In the rows, 128 means zero.
Each path below is one point turned by a fixed rotation once a step. After each direction that follows a path, write how fast that rotation turns it, in deg/step (0 if it stays still).
Each turn is a multiple of 5 degrees from 10 to 175, or 0.
Each row of a path follows its step; steps can be skipped.
Rotation 1:
step 3: [126 136 118 127 131 130 131 129 126 136 111 127 116 129 133 121 104 141
 129 112 107 125 128 123 133 135 130 153 128 137 117 121 128 130 116 131
 126 134 135 133 122 127 119 141 145 122 126 130 132 125 122 123 130 128
 120 138 121 131 122 136 123 134 130 109 129 133 123 125 133 134 133]
step 5: [115 121 118 125 117 129 135 122 133 138 130 129 119 126 121 139 119 126
 125 125 125 132 132 121 127 133 112 153 123 136 117 132 129 135 132 125
 127 142 148 134 124 143 123 135 130 127 133 126 136 124 138 129 127 127
 119 135 118 149 116 139 128 140 120 130 121 127 125 128 132 145 128]
step 9: [122 115 111 134 126 133 143 124 136 127 134 107 120 130 131 123 126 139
 133 117 123 128 133 122 139 131 127 139 131 133 138 123 143 130 131 127
 122 132 130 125 121 113 145 139 133 133 139 124 118 128 145 138 138 129
 118 141 121 122 122 138 124 145 131 120 121 125 130 127 129 132 130]
step 10: [119 134 124 133 122 130 135 126 135 140 131 116 119 112 137 137 131 146
 129 115 115 131 125 117 127 122 115 122 122 132 132 128 130 129 134 127
 141 127 131 121 128 131 131 135 120 147 140 123 126 110 140 139 137 139
 123 130 128 138 126 135 134 122 117 119 114 126 135 111 126 137 125]
step 13: [120 128 129 122 121 123 128 121 128 134 135 113 120 144 143 123 118 141
 123 128 112 124 133 124 134 111 129 138 128 124 141 128 121 131 118 128
 126 131 140 137 118 129 124 145 121 131 144 133 143 108 141 125 124 125
 127 127 122 141 127 134 132 131 134 120 119 136 135 128 122 136 126]
step 15: [104 130 114 129 123 129 126 127 127 125 123 127 115 133 121 125 121 141
 123 114 112 127 122 118 124 116 126 142 121 123 139 136 129 137 121 132
 139 126 145 128 128 121 123 128 130 130 140 136 121 123 129 125 128 119
 117 127 121 123 133 127 116 137 118 126 121 147 139 127 134 147 133]
step 17: [125 124 116 135 129 131 135 125 136 122 128 125 123 138 120 132 135 138
 142 118 128 138 125 127 125 128 124 156 130 127 121 132 124 136 112 124
 131 130 146 122 127 124 125 139 126 136 131 127 130 111 135 125 113 118
 121 132 132 127 126 126 123 150 121 122 117 143 115 130 122 123 139]
step 20: [125 128 122 129 120 131 137 129 131 143 126 130 123 122 134 130 120 133
 129 103 117 133 132 117 133 138 129 141 126 113 119 124 133 123 117 117
 131 112 134 128 136 123 121 133 139 143 135 125 126 127 137 131 146 130
 111 134 118 124 129 128 124 143 117 118 123 133 123 127 129 111 130]
step 22: [130 124 122 136 124 131 140 127 132 140 134 113 120 129 138 141 125 133
 132 121 132 126 136 114 142 135 121 149 110 126 127 126 125 123 141 119
 120 131 134 133 128 130 126 135 129 142 139 121 129 133 123 142 126 136
 115 123 130 132 120 130 121 147 127 116 109 123 128 124 119 131 120]
step 24: [125 133 134 125 130 122 131 120 130 150 127 123 129 133 136 132 126 141
 130 135 117 123 124 120 136 125 124 149 122 124 128 133 142 118 123 134
 138 121 123 128 129 125 124 140 147 133 144 125 130 125 125 141 129 145
 120 127 116 141 130 127 117 128 140 121 122 137 126 122 114 145 122]
Speeds:
[128 129 126 127 130 127 124 129 126 130 132 131 126 126 127 129 129 127
 129 127 126 127 128 128 130 131 128 129 128 132 128 125 129 127 131 128
 130 130 127 129 128 128 128 131 130 132 124 133 130 130 129 129 129 127
 131 128 130 127 125 129 129 128 131 130 133 129 129 129 126 129 130] | 10
[125 128 125 126 128 129 128 129 128 129 127 125 129 130 128 126 128 130
 126 130 126 126 122 125 125 127 131 128 130 131 128 127 129 128 133 130
 128 129 124 130 128 128 128 129 128 128 129 126 125 129 125 130 128 125
 127 128 127 126 128 128 127 126 132 126 125 130 127 128 131 127 129] | 120
[128 130 127 128 127 132 126 125 124 129 127 126 127 131 127 127 128 127
 132 125 128 130 130 128 128 129 127 129 127 129 129 130 129 131 125 132
 128 131 128 132 127 129 129 128 129 128 130 130 128 132 126 131 131 127
 129 128 124 131 129 132 126 128 129 129 129 127 126 130 126 125 124] | 175
[128 128 129 129 127 129 126 129 124 131 128 129 129 129 128 127 130 131
 129 128 131 128 129 126 124 127 126 131 127 128 127 127 128 129 127 132
 128 126 128 130 132 124 126 129 126 127 128 130 126 125 126 129 126 129
 130 125 130 127 131 129 130 129 127 126 127 128 128 124 124 131 131] | 160
[128 127 128 130 132 131 128 125 126 129 128 128 128 127 128 129 130 128
 125 130 128 130 127 133 130 129 130 125 131 125 129 126 127 133 128 126
 129 131 126 131 130 127 131 130 127 130 128 127 125 127 129 128 127 131
 126 129 125 130 129 131 128 129 129 126 129 130 133 128 128 131 127] | 20
[130 130 128 130 128 130 128 128 128 130 131 128 128 126 130 129 128 131
 129 128 128 125 130 128 128 130 133 127 129 127 124 130 130 126 130 128
 131 125 125 126 128 133 129 127 127 131 130 130 128 130 124 126 128 129
 126 125 126 131 128 127 129 128 125 128 127 126 129 125 127 125 129] | 175
[128 127 133 130 129 129 127 127 130 129 129 127 125 126 128 128 128 126
 130 131 132 125 128 123 127 126 127 129 125 125 130 130 130 130 127 131
 128 129 129 127 126 131 129 128 131 130 126 129 123 130 129 126 125 127
 130 129 126 125 126 126 126 130 130 129 128 132 131 127 128 129 127] | 45
Rotation 2:
step 5: [123 117 139 124 126 127 134 123 126 126 139 126 123 133 119 134 133 123
 140 148 115 132 128 118 127 120 136 104 122 141 128 136 137 132 133 127
 117 133 132 144 126 130 124 118 130 116 122 132 131 130 130 133 127 118
 138 107 132 132 123 114 122 135 129 123 123 118 125 123 120 141 131]
step 6: [125 116 140 126 135 125 123 138 145 122 137 144 112 112 117 130 126 126
 134 126 113 126 124 134 119 125 120 116 130 139 131 131 122 134 121 123
 116 130 137 123 119 139 126 120 126 124 137 129 135 125 137 115 129 129
 147 121 135 139 137 128 138 132 122 119 123 134 132 116 135 130 131]
step 7: [134 131 137 138 125 121 145 127 117 127 129 132 133 113 127 131 139 130
 132 122 117 133 130 131 141 123 131 126 122 129 145 120 135 145 130 131
 119 119 144 142 123 141 121 112 122 128 140 124 138 115 143 127 134 139
 140 125 119 127 121 136 133 123 125 125 121 127 133 122 136 133 137]
step 9: [124 127 134 126 132 122 127 123 123 134 132 121 121 124 111 123 136 145
 128 127 126 132 114 136 116 129 125 120 123 148 129 115 124 141 140 124
 126 122 126 132 126 135 125 123 130 129 133 133 148 124 119 117 132 115
 126 126 144 132 125 143 122 119 127 144 135 131 119 123 127 133 142]
step 11: [123 129 144 132 123 137 120 133 116 134 129 128 123 123 129 130 128 128
 142 140 120 129 125 130 131 128 120 107 129 139 128 117 134 117 134 110
 129 135 131 130 120 130 129 115 116 131 135 127 139 134 134 127 134 120
 148 129 124 130 139 115 127 129 150 131 128 125 124 112 136 130 123]
step 12: [132 121 134 138 129 132 124 118 132 133 139 130 127 114 105 137 128 123
 129 113 121 131 123 128 134 133 126 111 125 125 134 129 131 129 130 115
 126 132 126 139 129 131 131 113 136 142 142 124 144 126 129 121 127 138
 134 128 123 148 120 130 133 145 134 142 123 127 132 119 128 119 130]
step 16: [123 132 138 124 127 138 128 147 122 130 132 136 136 118 116 133 139 126
 135 131 105 139 135 142 133 124 127 119 128 128 144 120 126 128 138 120
 125 118 126 133 131 150 122 119 121 124 130 133 128 124 132 130 145 127
 135 130 136 129 135 141 137 130 131 119 128 129 143 133 134 128 120]
step 17: [123 137 127 134 134 132 132 130 128 141 132 138 127 132 127 135 134 124
 129 134 117 127 119 130 138 122 138 107 129 129 138 118 129 148 144 111
 128 126 140 132 131 134 135 109 119 131 129 127 151 134 127 122 125 127
 129 116 118 124 122 122 132 133 137 121 128 126 118 140 127 123 131]
step 21: [118 108 138 139 111 132 126 125 126 124 122 131 128 110 102 123 130 121
 127 125 109 126 116 138 122 125 120 116 130 132 130 129 135 123 127 119
 126 133 127 127 130 144 131 116 132 125 138 140 131 132 125 116 138 118
 139 125 131 131 122 120 129 132 124 134 133 132 124 125 121 130 126]
step 23: [130 124 133 138 120 115 134 130 134 129 141 134 122 131 141 142 133 129
 127 139 120 132 122 133 125 125 116 106 115 135 132 130 135 137 126 125
 121 124 133 121 120 134 130 112 125 136 118 133 135 134 138 123 119 124
 145 106 132 133 133 126 128 128 128 120 117 134 134 123 125 138 131]
Speeds:
[127 126 129 129 133 129 127 123 128 125 128 129 124 128 128 133 127 130
 128 128 130 127 128 129 130 129 130 127 128 126 128 129 124 129 130 129
 126 130 129 127 128 125 131 127 126 128 130 124 126 125 129 127 130 133
 130 126 127 127 129 127 126 129 128 127 126 128 130 125 127 128 126] | 60
[129 127 124 128 128 129 128 128 131 128 131 127 126 127 129 127 128 126
 129 128 123 128 126 131 125 129 125 126 132 125 129 131 127 129 128 129
 128 126 125 124 128 131 132 129 131 131 130 127 127 130 130 128 126 127
 124 127 123 130 129 128 128 129 127 127 126 128 131 127 126 127 127] | 170
[128 126 127 131 128 130 129 126 126 132 126 128 133 127 126 129 127 128
 125 128 128 128 126 132 131 127 131 129 129 126 132 127 127 126 130 123
 127 128 128 130 128 126 131 127 130 127 131 129 126 130 127 128 126 128
 127 128 125 128 126 131 131 128 126 129 127 131 126 130 129 129 127] | 80
[129 125 126 128 128 127 126 126 131 130 126 128 128 130 129 130 128 128
 125 130 124 126 127 128 127 127 133 127 130 130 126 129 129 131 133 128
 125 131 127 129 125 129 125 129 130 130 126 128 129 124 126 128 129 127
 124 131 129 128 129 125 130 125 127 126 129 132 127 127 126 128 129] | 85
[128 129 129 130 130 127 127 125 130 131 129 128 128 126 123 122 130 127
 128 127 127 130 126 129 127 126 128 129 129 130 127 127 126 126 127 128
 130 125 128 123 127 128 128 125 126 129 129 128 128 124 125 129 132 127
 129 128 128 126 132 127 127 125 130 129 130 131 130 129 132 128 127] | 145
Rotation 3:
step 0: [128 134 132 129 135 129 121 139 134 126 133 131 123 136 136 149 128 120
 128 137 138 123 122 122 126 143 144 120 139 143 120 130 131 133 144 130
 133 139 109 117 123 125 123 133 124 120 128 127 137 133 139 133 136 123
 129 135 135 140 131 112 116 139 126 124 129 136 148 138 122 127 116]
step 1: [132 119 132 123 128 125 131 121 120 126 125 119 104 137 127 138 130 122
 117 133 140 123 126 126 117 139 130 131 126 131 140 130 140 137 125 127
 124 149 130 129 118 146 110 130 130 125 126 133 123 135 123 119 137 132
 114 122 129 139 127 117 143 134 138 128 129 128 143 113 129 133 138]
step 3: [120 129 144 140 131 115 121 130 125 135 130 108 132 121 116 138 131 137
 130 129 129 121 133 113 124 118 133 123 133 120 132 125 128 119 129 136
 126 133 125 130 115 132 127 145 139 110 130 126 135 145 124 137 148 121
 120 123 144 127 126 119 122 129 134 129 138 135 138 135 131 133 138]
step 6: [123 110 130 134 114 133 121 139 140 126 130 126 123 122 127 135 136 113
 131 127 136 124 116 119 134 137 139 126 150 138 122 135 124 128 128 128
 124 135 123 132 122 121 127 125 118 119 117 134 134 132 130 145 136 107
 133 137 131 125 143 133 116 119 135 136 134 137 139 127 130 142 130]
step 7: [129 136 131 121 110 123 127 142 134 125 124 127 117 136 127 143 132 139
 127 124 131 128 128 125 116 135 148 132 137 131 136 134 144 127 123 124
 128 128 123 131 120 128 118 123 140 113 125 128 129 146 128 127 137 134
 134 124 126 132 120 143 136 138 145 116 127 143 143 118 125 129 138]
step 8: [135 120 135 120 126 119 130 130 131 124 128 137 123 136 136 122 119 112
 127 137 143 124 121 118 130 131 128 124 138 146 126 134 134 123 134 136
 130 139 114 118 137 143 116 144 127 127 128 117 123 124 121 140 143 127
 135 142 124 123 127 139 149 139 133 126 133 136 136 137 129 116 128]
step 10: [123 123 131 124 125 141 134 118 125 137 124 119 122 146 122 131 134 130
 137 130 131 125 125 133 116 149 135 132 139 129 117 112 137 135 139 134
 112 125 123 122 129 148 109 134 119 128 122 129 134 143 120 141 141 118
 123 124 136 125 125 125 123 131 126 116 130 133 140 130 134 138 124]
step 16: [135 116 132 112 112 125 118 126 123 125 117 128 116 144 140 130 131 135
 129 119 138 129 107 139 134 134 143 114 136 124 124 135 137 136 128 128
 123 137 120 113 132 135 113 130 111 128 126 127 126 144 124 132 127 119
 132 135 131 133 136 125 133 134 138 119 126 129 138 124 130 137 135]
step 17: [116 116 141 136 138 126 120 126 122 122 128 132 124 118 133 141 122 108
 130 134 129 129 128 137 118 145 128 129 140 129 112 123 137 130 128 123
 121 127 112 133 126 131 110 123 134 128 128 125 123 135 129 127 134 130
 136 128 136 138 130 139 148 141 141 123 119 145 130 124 130 117 135]
step 18: [126 119 136 141 143 123 132 124 137 121 133 112 122 141 128 139 134 141
 123 132 136 120 121 114 135 133 123 132 143 137 119 130 130 127 128 134
 114 137 124 114 121 142 128 128 127 123 116 137 122 140 121 133 153 121
 132 133 133 121 140 141 128 133 127 131 136 126 125 130 126 122 142]
Speeds:
[132 125 129 126 132 127 128 128 127 131 127 127 130 124 125 130 126 129
 127 129 127 126 129 130 128 124 130 129 128 124 128 128 129 128 129 126
 131 131 132 129 128 128 126 127 131 127 126 129 129 132 129 127 128 130
 127 125 126 126 130 130 130 127 129 127 127 129 129 125 123 127 128] | 175
[127 128 123 129 131 125 131 130 129 129 126 127 127 129 129 128 131 124
 129 128 127 132 130 127 132 126 130 130 128 130 131 128 128 129 125 127
 128 128 126 126 128 129 129 127 129 129 124 128 126 127 131 125 134 129
 128 128 128 129 128 128 129 129 132 128 128 131 127 126 128 130 128] | 65
[128 128 127 127 129 129 130 128 129 126 127 130 129 128 128 125 130 124
 126 131 128 127 128 128 130 130 127 126 130 130 127 129 126 127 132 131
 126 127 131 123 135 127 124 128 128 127 127 130 132 130 130 127 128 127
 131 128 126 129 131 129 126 126 125 127 127 128 130 130 128 129 126] | 175
[129 131 126 128 130 129 130 126 126 127 128 125 130 127 131 131 128 127
 129 129 132 129 129 126 127 126 128 128 127 133 127 125 128 127 129 131
 126 127 132 129 126 130 126 129 128 128 131 126 129 126 127 128 128 129
 123 126 125 129 127 123 126 130 130 129 126 126 129 129 125 131 126] | 35
[127 127 128 130 126 124 128 125 132 126 129 129 127 127 129 128 127 129
 128 127 129 125 131 130 129 129 127 128 122 126 130 132 128 125 127 129
 123 128 133 127 126 126 127 126 130 126 130 127 130 129 128 128 131 128
 129 125 131 131 126 126 129 128 129 126 127 129 127 127 131 129 127] | 175
[127 134 130 127 128 130 129 127 133 129 125 126 127 128 128 128 128 129
 127 130 131 128 129 127 127 127 129 128 129 127 129 125 128 128 130 126
 124 129 127 129 128 128 131 127 128 126 127 128 130 127 132 132 131 130
 130 127 128 130 127 129 127 131 126 127 130 127 127 128 124 122 130] | 100
